In the data rows, the value 128 means zero.
The table, row by row:
[171 202 142 141 101  37  71 105 141  86  76 114 134]
[138 127 110 141 138 109 126 175 122  83 115 100 139]
[147  94 120 119 126  72 136 131 115 121 112 113 143]
[ 87 131  66  77 151 151  94 116 135 104 157 161  99]
[ 97 134 112  54 117 132  81  77 128 161 170 182 128]
[ 78  88 129  36 119 176 116  63 104 173 201 174  97]
[137 152 118  94 123 100  82  75 142 137 132 150 141]
[ 82  61 147  98 142 215 182 152 112 154 203 157  90]
[ 91 143 106 102 198 138 108 200 108  48 136 148 100]
[141 148 107  53 142 139  58  66 145 201 154 179 148]
[114 132 141 133  72 163 133 106 141 190 143 151 126]
[ 97 219 208 151  94  81 143 118 128  76 150 157 119]
[154 119  83  31 158 142  67  60 141 216 144 186 118]
[132 118 153 185 101 131 177 170 118 116 112 118 131]
[177 185 121 119 136  60  76  82 135 123  87 124 141]
[141 136 102 142 116 195 130 148 138 160 145 123 103]
[120 140 162 127 106 164 139 100 133 168 140 141 120]
[149 107 168 149  74 113 144  69 146 201 103 113 163]
[117 130 116 103 114 121  97  89 140 165 128 151 140]
[110 118 154  99 139  45 123 124 122  78 110  99 160]
[ 83  93 120  71 123 175 111  80 114 158 179 172 112]
[123 118 114  79 116  95  59  66 145 141 138 152 142]
[130 153  90  57 160 131  89 108 133 134 153 144 107]
[ 97 133 151 185 137 128 169 206 110  15 106  95  99]
[181 172 128 189 119  62 115 161 162  76  49 102 158]
[150  86  84 128 146 158 112 125 126 168 145 121 124]
[145  79  84 115 132 177 128 117 149 172 128 112 112]
[139 123 109  76 137 144  84  76 131 174 146 151 122]
[138 115 159 161 119 145 145 159 119 113 119 120 119]
[160 128 101 132 119 193 131 133 138 173 153 141  84]
[ 93 153 109 136 184 121 138 193 102  24 144 126 101]
[ 98 150  54  56 199 127  61 147 107  66 165 162  86]
[134 130 100 129 128 179 135 120 133 169 130 132 127]
[101 125 131 154 139 137 134 170 111  75 131 119 141]
[115 121 137 132 140 111 138 151 117  81 117  95 120]
[ 68  62 123  95 135 200 150 127 112 160 188 145 124]
[ 88 116 127  50 112 149 108  78 135 149 160 170 137]
[ 85 121 114  37 128 149  79  53 114 179 189 177 130]
[102 117 143 101 156  27 115 119 137  76 108 110 167]
[143 130 121 103 119 131 106  88 139 173 130 148 116]
[192 159  30  88 189 130  44 121 156 156 118 154 118]
[148 126 144 130  96 129 113  93 142 169 117 139 139]
[137 100 149 199 142 168 197 203 133 106 118 119 122]
[163 158 115 135 130  65  95 116 142 108  80 129 140]
[153 172 112 112  74 184  93  36 151 255 168 174 114]
[140 113 101 105 132 130  98  97 123 175 150 149 122]
[146  25  92  58 167  51 107  89 136 131  97  75 192]
[110 120 133 182 161 146 157 196 126  25 125  92 125]
[148 117 106 123 115 137 116  93 153 174 129 130 120]
[133 110  88 120 131 161 125 119 125 161 144 131  96]
[126 158 112 107 139 102  84  77 138 157 133 147 134]
[131 179 165 138 104 172 137 137 117 121 140 164 109]
[108  83 125  91 146  17 125 111 136  94  98  94 197]
[173 174 138 126 132  56  89 103 148 121  58 116 169]
[111  98 127  89 127 172 139 111 103 156 189 140 112]
[114 122 117 159 150 127 130 160 113  70 139 121 127]
[106  93 110 148 171  84 154 202  96   9 101 105 138]
[ 87  97 202 158  43 143 212 127 123 143 139 108 139]
[130 124 114 120 126 191 123 131 140 163 143 121  86]
Each group lies on its own hidden line, plane or larger flat surface, and each surface passes through zero.
Some rows of the table again, each followed by its group:
[163 158 115 135 130  65  95 116 142 108  80 129 140] a
[ 68  62 123  95 135 200 150 127 112 160 188 145 124] a
[143 130 121 103 119 131 106  88 139 173 130 148 116] b
[110 120 133 182 161 146 157 196 126  25 125  92 125] b
[177 185 121 119 136  60  76  82 135 123  87 124 141] a
[134 130 100 129 128 179 135 120 133 169 130 132 127] c
[145  79  84 115 132 177 128 117 149 172 128 112 112] c
[146  25  92  58 167  51 107  89 136 131  97  75 192] c
[ 91 143 106 102 198 138 108 200 108  48 136 148 100] b
[130 153  90  57 160 131  89 108 133 134 153 144 107] b
[ 98 150  54  56 199 127  61 147 107  66 165 162  86] b
[120 140 162 127 106 164 139 100 133 168 140 141 120] d
[102 117 143 101 156  27 115 119 137  76 108 110 167] c
[ 93 153 109 136 184 121 138 193 102  24 144 126 101] b
[115 121 137 132 140 111 138 151 117  81 117  95 120] d
[ 97 219 208 151  94  81 143 118 128  76 150 157 119] c
[131 179 165 138 104 172 137 137 117 121 140 164 109] c
[114 132 141 133  72 163 133 106 141 190 143 151 126] d
[137 100 149 199 142 168 197 203 133 106 118 119 122] a
[126 158 112 107 139 102  84  77 138 157 133 147 134] a
[137 152 118  94 123 100  82  75 142 137 132 150 141] a
[149 107 168 149  74 113 144  69 146 201 103 113 163] b
[ 87 131  66  77 151 151  94 116 135 104 157 161  99] b
[ 85 121 114  37 128 149  79  53 114 179 189 177 130] a
[171 202 142 141 101  37  71 105 141  86  76 114 134] a
[153 172 112 112  74 184  93  36 151 255 168 174 114] d
[132 118 153 185 101 131 177 170 118 116 112 118 131] b
[147  94 120 119 126  72 136 131 115 121 112 113 143] c
How many dimensions does the flat surface of each group have? Groups go in the order their names first appear in the answers above:
2 2 2 2
